First come named moves, each a turn or a mirror, each shown by rows before and after it. For each pair of rows after them, which moves, in which order, take the first row to the second? The first pair is done for you.
suv (before -> after):
[38 5 8 -17 0 8 -13 2]  ->  [1 -11 -12 -32 -11 -2 -31 -14]
[29 -23 8 30 3 18 -5 3]  ->  [-7 -39 -6 19 -7 10 -20 -11]
[-68 23 -27 -2 -1 -19 -3 -14]  ->  [17 62 10 23 24 3 27 15]
bize (before -> after):
[23 2 11 -8 -18 -4 -10 15]  ->  [17 -14 10 3 -22 1 -16 8]
[-8 -2 -4 49 7 -4 9 -5]  ->  [8 36 -3 -21 14 -13 18 10]
[9 62 -5 50 33 -9 39 12]  ->  [-29 31 -21 -79 -1 -24 -7 2]
[-3 12 -8 -11 9 -6 -5 1]  ->  [-13 -2 -10 2 4 -8 -10 -7]
pap (before -> after):
[32 9 9 -39 -11 -7 22 11]  ->  [44 -12 18 14 -8 7 23 9]
[-9 -26 -8 -16 -14 0 -20 -9]  ->  [0 -29 0 -11 -15 6 -21 -7]
[-34 23 -28 7 -5 -1 9 -12]  ->  [-11 22 -15 -41 -14 1 3 0]
govu (before -> after):
[33 -27 8 -2 -7 -1 -13 -7]  ->  [29 27 4 5 13 -12 18 2]
[3 45 6 -20 7 -2 29 5]  ->  [-40 -2 -10 -31 -15 -7 -4 -16]
[46 -1 35 -33 2 16 3 8]  ->  [-9 48 4 -32 20 -10 26 3]
[-20 -5 2 -11 6 -18 13 -16]  ->  [7 -28 12 -13 0 -7 2 -14]
Pairs:
(2 to 3 moves a pair)
[57 7 24 28 -4 11 12 5]  ->  [19 -16 9 -56 -24 -2 -16 -4]
bize suv
[6 -20 0 -16 -14 2 -23 -12]  ->  [21 27 4 -27 0 -1 1 2]
govu govu pap
[14 -35 12 -44 -11 20 -30 2]  ->  [28 17 16 -58 8 13 -3 14]
govu govu pap
[25 34 10 -11 3 3 32 16]  ->  [43 7 19 -24 -11 13 13 16]
bize suv
[-33 32 -21 8 6 -22 24 -11]  ->  [-35 16 -23 -36 -10 -25 5 -11]
suv bize
[19 9 11 43 10 -4 24 3]  ->  [-5 33 -3 20 16 -15 30 6]
suv bize
[39 -5 14 37 4 -6 13 5]  ->  [7 -48 -1 -1 -20 -12 -21 -10]
bize bize
[-18 11 -13 78 10 -16 20 -17]  ->  [45 24 15 -64 -2 -13 8 10]
bize suv pap
[-10 -32 -2 -32 -21 -2 -33 -23]  ->  [-10 -45 1 15 -18 6 -30 -26]
pap pap
[-22 -45 -4 -33 -12 6 -39 -12]  ->  [52 -24 31 1 2 27 -17 8]
pap suv
[15 26 11 41 20 3 22 5]  ->  [34 -21 25 27 3 12 -2 6]
bize bize govu
[12 -27 15 1 -16 16 1 0]  ->  [0 -20 9 -25 -18 9 -4 -1]
bize bize suv
[-40 -6 -36 -4 0 -34 4 -6]  ->  [12 -55 -6 17 -18 -6 -12 0]
pap govu bize
[32 13 10 -34 2 4 1 7]  ->  [-21 36 -15 -1 13 -14 17 -3]
bize govu govu
[-27 -11 -5 42 3 3 0 -6]  ->  [5 16 6 37 16 2 19 10]
govu pap suv
[-19 -21 -6 -18 -22 -6 -27 -7]  ->  [39 12 20 17 -5 9 2 12]
pap pap govu
[10 -19 -1 -37 -17 5 -16 -2]  ->  [-27 6 -16 31 0 -4 4 -11]
bize govu govu
[36 -24 21 13 -5 19 0 4]  ->  [-7 -31 -1 -30 -17 8 -18 -10]
bize suv
[-40 63 -5 17 31 -2 54 1]  ->  [-1 70 10 3 33 7 59 13]
suv bize suv
[-20 -14 -9 -29 2 0 -4 4]  ->  [10 -4 4 -34 5 7 -1 17]
suv pap bize
[32 -6 27 -15 -12 5 9 11]  ->  [32 1 26 18 -7 11 16 8]
pap bize pap
[32 18 12 -53 -13 -7 1 12]  ->  [33 -13 16 -49 -22 -2 -17 7]
bize govu bize
[-1 -6 24 61 6 0 18 -23]  ->  [-40 -36 2 5 -18 -9 -16 -37]
pap govu pap
[-26 31 -23 -37 26 -36 22 10]  ->  [-22 21 -19 43 36 -24 29 4]
bize bize
[40 56 7 -2 6 -6 44 25]  ->  [-54 17 -32 43 -5 -23 20 -13]
govu bize
